One turning vector, and how many ticks it has turned:
The counts run from 0 to 126.
[ -4   7  -1  -2 -10  11 -16 -16  -7  16  -9  -6  -2 -10  -7 -11 -37 -11
   4  -8 -16   1  -2  -5   9  16 -17 -19  10   1 -10  -7   8  12   2 -14
  15  -8 -13  11  -9   4   5   1  -7  20   9  14] -> 17
[-15   7 -10  -2  -4 -10  -3   1   9   1   4   3  -2 -26 -15  -8 -26   1
  -6   8  -4 -15   1  -2  31  -4  14 -21  -5  13  -2  -5 -13   7  -2 -11
   2  18   2  -9   9  -1  21 -16  14   7  -2   2] -> 56
[ -2  -4   7  -5  -2   3 -12   2  23  -7  14  10  -7 -16 -17   2  -6  10
   7 -15 -11   9 -22  10   9   9  -9 -12   7  -3 -11 -11  -5  25 -12 -18
  12  15  -9 -11   0  12 -18 -14 -14   4  -3  -2] -> 45
[ -4  -3  -3 -21  -7  14 -17  -2  -3  -1 -28  12 -28 -12   1  20   0   6
  -5   0  -7   8 -14  23   9  16   3  -6   3   6  -9 -17  -5   6  -4  -2
  17  14   0  -3 -13  -5 -14 -11   5  -4   8 -11] -> 36
[ -5  -5 -25 -30   1   6  -6  -8  -7  10 -13  -4  -2  -2 -18   7 -18  -4
   7  -6 -18   4 -18  11  19  12  -2 -12  16   1  -7 -11  -4   7 -11 -19
   9  -4  -1  10   9 -13   4   0  15  11  12   4] -> 118
[  3  -5   7 -14   8  -5 -23  -7  -6  -1 -23  -8 -11 -19   0  16  -6  -2
  -9   0  -8   5  16  20  14  19  -4  -7  -2   3  -8  -2  -9  17  10 -14
  23  -3   7  16 -20  -9 -11  -8  13  -8  -9  -5] -> 32
[  3  -5   7 -17   5   0 -24  -8 -11   0 -25  -8 -13 -14   2  18  -7   2
 -10  -3  -4   6   5  19  12  22  -4  -6   1   6 -10  -6  -5  14   4 -13
  24  -4   4  16 -21  -8  -9  -5  16  -6  -4  -8] -> 33
[ -1  -1 -30  -6   4   2   3   1   7  -2  -7   9 -13 -14 -18   3 -16   5
  13   1 -17  -5  -9  23  18  -7   2 -15   3   4  -8 -11 -16  14  -5 -23
  -4  12  -6 -10  22  -2   1  -6  -8  14   5  16] -> 122
[  9  -8   6 -14  -3   5  -7   1  18   0  11  -5  -9 -11  -6   9  -6   9
  -2 -11  -7  19 -30  12   6   8  -6 -15  10   3 -17 -15  -9  27 -14 -21
   8  12 -17  -6   6   3 -14  -9   5   0  -2  -7] -> 43
[-19   3   9   3 -13  11 -23 -19   9   1 -19 -12  -6 -18  -4   9 -14 -11
  -4  -1   0   1  19   8  22   5  -1 -16  -5   8   3  -5   8   3   3  -4
   6   3   3  14 -29 -14  10 -13  -2  -7  -4   9] -> 99
[-16  -6  -1 -32  -3   8 -22  -4  -7  -7  -6 -13   4  -8  -1   5  -5  12
   4  -7   2  18  -1  29  10  16  -2   3  17   6 -11  -5   3   5  -6 -11
   9  -1   3  26 -19 -12  -2  -1  -1   6  -8   8] -> 0
[ -6  -7  -8 -17  -6  15 -10   1   8  -2 -26  10 -27 -16  -3  22   4   1
  -3   2 -10   8 -14  23  12  10   8  -7   3   7  -4 -16  -7   9  -3  -3
  15  18   2  -8  -8  -7 -15 -14   5  -6  11 -11] -> 37
[ 16 -15   5 -14  -5   4 -16  10   2  -5   7  -7   3 -14   0  -6  -2   6
  -1   0  -6  32  -9   5  11  17   1  -8  19  10 -12  -4  -6  13  -3 -16
  13  10 -20  13   9  -2 -21  -9 -17  15  -8   3] -> 77
[  1  -4   6 -22  -1   6 -22  -6 -11   3 -28  -3 -19 -12   4  20  -5   4
  -9  -2  -4  10  -3  20   8  22  -5  -5   3   5 -13 -12  -4  12   2  -8
  23   1   1  13 -19  -9 -11  -4  13  -3   2 -11] -> 34
[-10   8  -3  -2  -1 -13  -2  -1   7   3   9  -5   3 -23 -12  -7 -29   3
 -12  10   0 -11   2  -3  32  -3  14 -24  -5  16  -5  -7 -11   9  -2 -14
   1  12  -1   0  10  -3  24 -13  18   3  -5   5] -> 57
[ 14   5 -17  -4  -7  -8  -7 -10  -3  10 -14  -1  -6 -23  10   0 -30  -9
  -9  14  -6   7  10   0  18   4   0 -31  -7  10  -6   5 -12   9   7 -15
   2   1 -10   3   5  -9  11  -5  18   1  -8  14] -> 24
[ -1  11  16   9  -7   1 -16  -3  10   0  -9  -6 -11 -14  -5  -4 -25  17
  -6  -4  -3  10   6  10   6   4  -5 -19  -1  14 -22 -13  10  11  -6 -22
  -6  -1 -13  12  -8  -6  14  -1 -17  -1 -17  19] -> 94
[-14 -12  -7 -15 -10  12 -12   4  -6   5  -5 -15   2 -13 -23  -6 -12  -9
   6  -6 -21   9  -6  -9  22  27   9  -2   7  11  -2   4   6   9   0 -27
  11 -14  -2   5  -3 -11  -3  -3  -8  16   0  -7] -> 83
[-20  14  -1 -16 -17   6 -16  -4  -5   7   0   9  -7 -13 -16 -12 -28   8
   3 -12  -5  -6 -24  -7  19  14  -2 -16   3   3 -10 -13   1   3 -17  -9
  13   6  -5  -9  -4   9  14  -8   5  16   7  -5] -> 52
[-29 -10 -13 -25  -7  22 -12  -1   3  -6 -15   8  -8 -12  -5   8  -3   5
   6  -3  -9   9 -10  33  12   7   9   4  20  11  -1  -9   2   2  -4  -2
   5  13   6   8 -12  -8  -3  -8 -10  14   6   7] -> 3
[ -8  -7  -2  13   2   5  -7 -12  16   6   7 -12   8 -15 -15  -7 -24 -16
   7  -8 -25  -3   4   9  13   6 -10 -18  12   1  -2   0   3  26   8 -20
  11   1  -3   8  -4   6  -6  -4 -15  16   3  19] -> 14
[ -4 -16 -10 -15  -2   9  -3   0  18  -2 -10  -2 -17 -17  -7  24   3  -8
  -4   3 -11   8 -14  19  19   7  12 -11  -1   8   2  -6 -11  18  -2 -10
  11  18   0 -13   0 -11 -13 -15  16 -10   9 -12] -> 39
[  1 -15  -7 -15 -11  12  -8   8   1  -5 -16   1 -12 -20   3   3   3  -4
  -6  16   3  14  -2   9  20   5  19  -8  12  11   4 -19 -13  -4   4  12
  11  33  -7   4   3  -6 -12 -16 -10  10  11   3] -> 71
[ -3   7 -24   2  -9   3  -6 -10   1  11 -21   9 -14 -25  -2  -3 -28 -16
   0  17 -16  -3  11  -4  22   1   4 -26  -8   4   3   6  -8   4  10 -11
   4   5  -4  -9   3  -5  10  -9   6   6   5  12] -> 22
[ -5   6   3 -14 -20  18 -20 -19   6   6 -19   0 -11 -10  12  11 -17  -4
  -8   3   6  20  -5  11  15   6   0 -20   7   9  -5 -11   7  -6  -9   5
   5  12  -8  15 -19 -13  11 -11  10  -6   2   7] -> 102
[ -1  -2   3 -24  -4  10 -18  -3 -10   1 -30   6 -24 -11   4  20  -3   6
  -8  -1  -5  11 -12  21   8  20  -1  -6   3   4 -12 -15  -4   8  -4  -5
  21   5   0   6 -18  -7 -12  -8   7  -4   5 -11] -> 35
[ 18 -19   2 -16  -3   0 -11  10   5  -3   9 -19   4 -14   3  -3  -1   2
  -4   4  -3  32  -9   5  14  15   5  -7  19  11  -8  -4  -7  13  -2 -13
  13  10 -22  15  10  -6 -16  -9  -7  12  -8   0] -> 76
[  5  -4   7  -9  -2   4 -10   3  21  -5  12   3  -9 -11 -10   5  -9  11
   1 -13  -9  16 -28  13   5   8  -9 -14   9   0 -16 -14  -7  28 -15 -20
  10  15 -13 -10   3   7 -17 -10  -7   3  -4  -4] -> 44
[-29 -16 -22 -17  -4  18   0  -1  13  -2  -6  -7  -3 -14  -6   9  -8  -9
   5   3 -13   4  -6  30  18   3  17  -2  17  14   5  -2   0  12   2  -5
   1  12   3   3  -2 -16   1  -9   1  11  11   4] -> 5
[ -3  12  -7  -3 -13  15 -16 -14 -11  15 -17   5  -8 -10  -4 -10 -36  -8
   5  -5 -15  -1  -4  -5   9  14 -16 -21   8   0 -10  -8   5   4   1  -9
  13  -4 -12   6  -8   7   5  -1 -10  19  12  16] -> 18
[ -2  -1  -8  -8 -11  13 -13 -11  24  -5 -12  19  -8 -16   9   9  -7  -5
  -5  14  -1  25   1  17  17  -8   8 -22  12   5   5  -5  -3  -1  -3   7
   1  26  -2   3  -3  -8  -1 -21   2  -7  -3   9] -> 105
[-20  16  -7 -13 -16   6 -10  -1  -2   4  -1  18  -9 -15 -15 -12 -28   8
   3  -3  -5 -10 -19  -7  20   6   2 -17   1   7  -9 -13  -1   0 -14  -7
   9  11  -3 -13   1   9  16 -11   2  15   8  -1] -> 53
[-10   0 -12 -13 -18  17  -7   9  -5   7 -13   4 -17 -13 -15  -8 -20   8
   5  -1 -19  11 -16  -7  13  15  13  -8   7  18 -14  -6  11  -2 -10 -23
  -4  -7 -11  -6   9 -10   9  -1 -14  14   2  -1] -> 86
[  0  -7 -10  -7  -4   7 -11 -11  29  -6  -6  15  -1 -18   8  10  -6  -9
  -5  15  -4  26   4  17  19  -7   7 -23  13   4   8   0  -4   5  -1   2
   4  26   0   6  -3  -9  -5 -21   5  -8  -9   8] -> 106
[-23 -19 -21 -12  -4  18   2  -2  16   1  -1 -15   1 -14  -4   9 -12  -9
   2   1 -14   6 -12  27  17   2  16  -8  17  17   3  -2   0  15   0 -10
  -2  11  -3   5   2 -18   3  -6   7  10  11   5] -> 6
[ -6  -5  11  -9   1  -2 -22  -7 -13   0 -14 -22  -1 -19  -4   1  -8  -4
 -11   6   7  -7  17   6  27  13   5  -5   8  11   0 -18  -6   4   7   3
  22  14   5  28 -18  -4   3 -11   6   5   6   5] -> 66
[ 10   2   1   2  10 -11 -21  -2   2  -7 -23  19 -16 -26   4   3 -10   9
  -7   7  -9   6  21  22  10   5  -6 -14  -5   2 -10   1 -11  15  13 -13
  15  10   2   4  -7   2 -11 -12  -9  -6 -17  10] -> 29
[ -4  12 -14  -3 -15  15 -15 -12  -9  13 -21  13 -13 -15  -4 -11 -33  -9
   7   0 -17  -1  -2  -5  10  10 -10 -22   4   2  -7  -7   4  -2   2  -6
  11   3  -9  -2  -5   8   6  -5 -12  20  13  16] -> 19
[-18   5   2 -15  -8   4 -17  -9   0   8  12 -10   2 -11 -23  -6 -24  -1
   4 -17  -9  -7 -18  -9  20  19  -8 -14   1   3  -7  -5   2  14 -13 -22
  18  -3  -2  -1 -12   5   7  -6  10  13   2  -9] -> 50
[-30 -15 -18 -21  -5  21  -7  -1  10  -7 -11   4  -7 -14  -6   9  -4  -3
   8   0 -11   4  -8  35  13   4  13   1  19  12   5  -5   1   6   0  -2
   2  14   6   1  -5 -11  -3 -11  -4  13  11   5] -> 4
[  8  -6   2 -20   4   1 -20 -12   8  -3  -2  14   7  -2  -1  -1  -9   7
   0  -5 -13  31  -8  18   7   9 -13 -15  29  -8 -12  -6   3  12  -8 -10
  18   7   0  24  -2   0 -14 -11   0   1 -11   5] -> 111
[ -9  -4  11  -3   4  -5 -22  -5  -7  -4 -12 -15   0 -22 -10  -3  -8  -3
 -10   6   6 -11  23   7  27   9   6  -6   4   9   1 -14  -9   7  11   2
  22  15   9  25 -17  -2   1 -15  -2   5   0   8] -> 65
[-11  -4   6  -3   0   3 -14  -1  22  -7  15   7  -4 -17 -24  -2  -5   3
   8 -14 -15   1 -15   8  13   9  -7 -12   5  -6  -5  -5  -6  29 -10 -20
  14  13  -2 -14  -1  12 -17 -16 -13   4  -4  -3] -> 46
[ -1   8  18   4   6 -12 -18   1  -1  -8  -8   9  -5 -22  -6 -12 -16  19
 -11   7   5  -7  16  13  19   0   1 -11   6   9 -14 -19 -12   5   4  -1
  14  23   0  16  -4  10   6 -15 -15   7  -8  16] -> 62
[-18  11   0 -17 -13   6 -16  -5  -4   9   6  -1  -1 -11 -18  -8 -27   3
   2 -14  -6  -7 -23 -10  20  16  -5 -16   3   4  -9 -10   0   9 -16 -17
  16  -1  -5  -3  -6   7  12  -8   7  15   5  -8] -> 51
